One hidden turn or mirror swaps the rows below in pairs. Which row is each named row swapped with?
K162: [ -5  -7   9 -31   1   2 -10  -4 -10 -14   6 -14  27 -29  -7  -7 -11]
K581: [-23 -11   7  -6   2  -3  -4  19 -22  -6 -20 -11  17  24 -28 -11 -37]
K935: [-14 -12  16   6   6 -10   9  16 -19 -12  15  -9  15  39 -17 -14  -4]
K833: [-11 -15  17 -11   2  12  -7   6  -5  -7 -29  -7   2  23   8 -14 -41]
K995: [-10   3   8 -33 -17   6  -6  26 -11  -9  10 -14  11  11 -14 -10   6]
K440: [-36 -14  -8  11 -11   9  -5   1 -21  14   5 -21  10 -10   1 -15 -19]
K64: [ -1 -19   9 -10  14 -26 -17  17 -11  -3 -14  17  17  17   3 -12 -27]
K39: [ -8  12   2  16  -4 -18   9  25   1   0   0 -13  -8  21   1  -8  -8]
K736: [ -3   2   2 -11 -10   4   8  -8 -11  22  15  -3  12  24 -23 -20  -5]
K625: [-16  -1  11  18   3   0 -22 -28  -4   7 -15  -9  12   7  17  -8 -18]
K726: [-35 -30   2 -11   9   0  16  -3  -9 -13  -3 -11  -1   8   7 -11 -31]
K16: [-21   2   1  -9  -5   5 -12   5   6 -15  -1   5  45  -7   1 -26   1]
K719: [-10  -6  10  14  18  17 -12 -11 -19  17 -19 -14  31   3  12   0 -11]
K244: [ 12   7   7 -10   5 -13 -16 -11   9  -3 -28   0  14  18 -19  -1 -19]
K502: [  4   4   2  14  -2 -16  -6  18 -23  -4  20 -18  21  -8   8  -8   9]
K549: [ -6   8  31   8  14   3 -32   5   2   7 -11  -1   1  11 -12 -12  -4]
K107: [-12   1  -1  10   0 -10   4 -23 -11  -3   0  -7  10  42  13  -6 -13]
K914: [-15  -3  -5 -23   4  -2  -5  31 -14  -6   1  -3  14  -5 -33  -7  -6]
K337: [-17 -14  11 -21  17   4   6 -10  -1 -10 -14   0 -14  20  -3 -21 -29]
K214: [  4  -6  12 -13  -4 -21  -2   0 -12  -1  -4 -13   5 -33   8 -13 -11]
K964: [ -8 -16   2   1  -1 -19  17 -15 -12  -9   3  -7  25  36  12   0 -10]
K919: [ -7  -6   3 -32   5   4 -11   4  -8  -2   1  -9  18 -26 -23  -7  -7]
K689: [-26   2  -7  -7  -8  -8   1  22  -4 -16 -17 -11  -4  23  11 -15 -30]
K245: [ 10  -2  15  -8   2  -6 -16 -11  -8  -1  -3  -3  49   4 -20  -8 -11]
K772: [ -8  15  -6  -2  -4 -18   1   0  -5 -17  18 -11  27  -1  21 -24  -2]
K725: [-14 -12   8  11  10   4   4  -4 -14  -3 -14 -11   8  49  -7  -7  -6]
K661: [  4  12   2  -7  15  -6 -17  -2   7 -36  -1   1   5  16   4  -9  -1]
K880: [ -5   6  25 -26   8  23 -20  14 -17   7  -4 -13   3   6 -13 -16  -2]
K405: [-33  -9   1  13  -2  -4   2   4 -15 -14  23  -6   9 -14  -7  -9  12]
K141: [-42 -24  14  10 -10   0  -2 -10 -22  11   1 -10   6  -8   2  -9 -10]
K366: [ -2  -4  13  -6   6 -12 -22  -9  -8 -12  -7  -7  20 -37   4 -13 -11]
K167: [ -1 -12   4  -5  14  13  25  -1 -11   3 -16 -10  21  10  24  -8  -9]
K972: [ 15  14   6 -11   1 -17 -19  10  -1 -19  -8  -7  27  13 -21 -17  -2]
K293: [ -3   7  15 -41   4 -11  -4  -1  -9 -12  -4 -10  -6  24 -12  -7   0]
K194: [ 13  10   9   3   9 -10 -28  11 -22  -4  -2  -5  43   7 -15  -8  -6]
K338: [  4  -8  10  10  17  -2  -4 -15  -6  -6 -21  -8  -2 -25   4  -5 -22]
K682: [ -7   0  -2  23  13  26   1  12 -16  -3  -7 -15  17  23 -18  -2 -13]
K644: [  0  -7   8 -20  10 -11 -18  -1 -16  -3   0 -12  -1 -24  24 -13  -8]
K344: [-29 -18  -2  14  -4   2  19 -10 -22   2   7 -21   8  -5  13  -5  -5]
K631: [-33 -31   0  -6   1   5  14 -11 -14  -7  -4 -16  12   0  13  -1 -29]

K689 swaps with K880
K337 swaps with K914
K644 swaps with K440
K344 swaps with K366
K736 swaps with K64

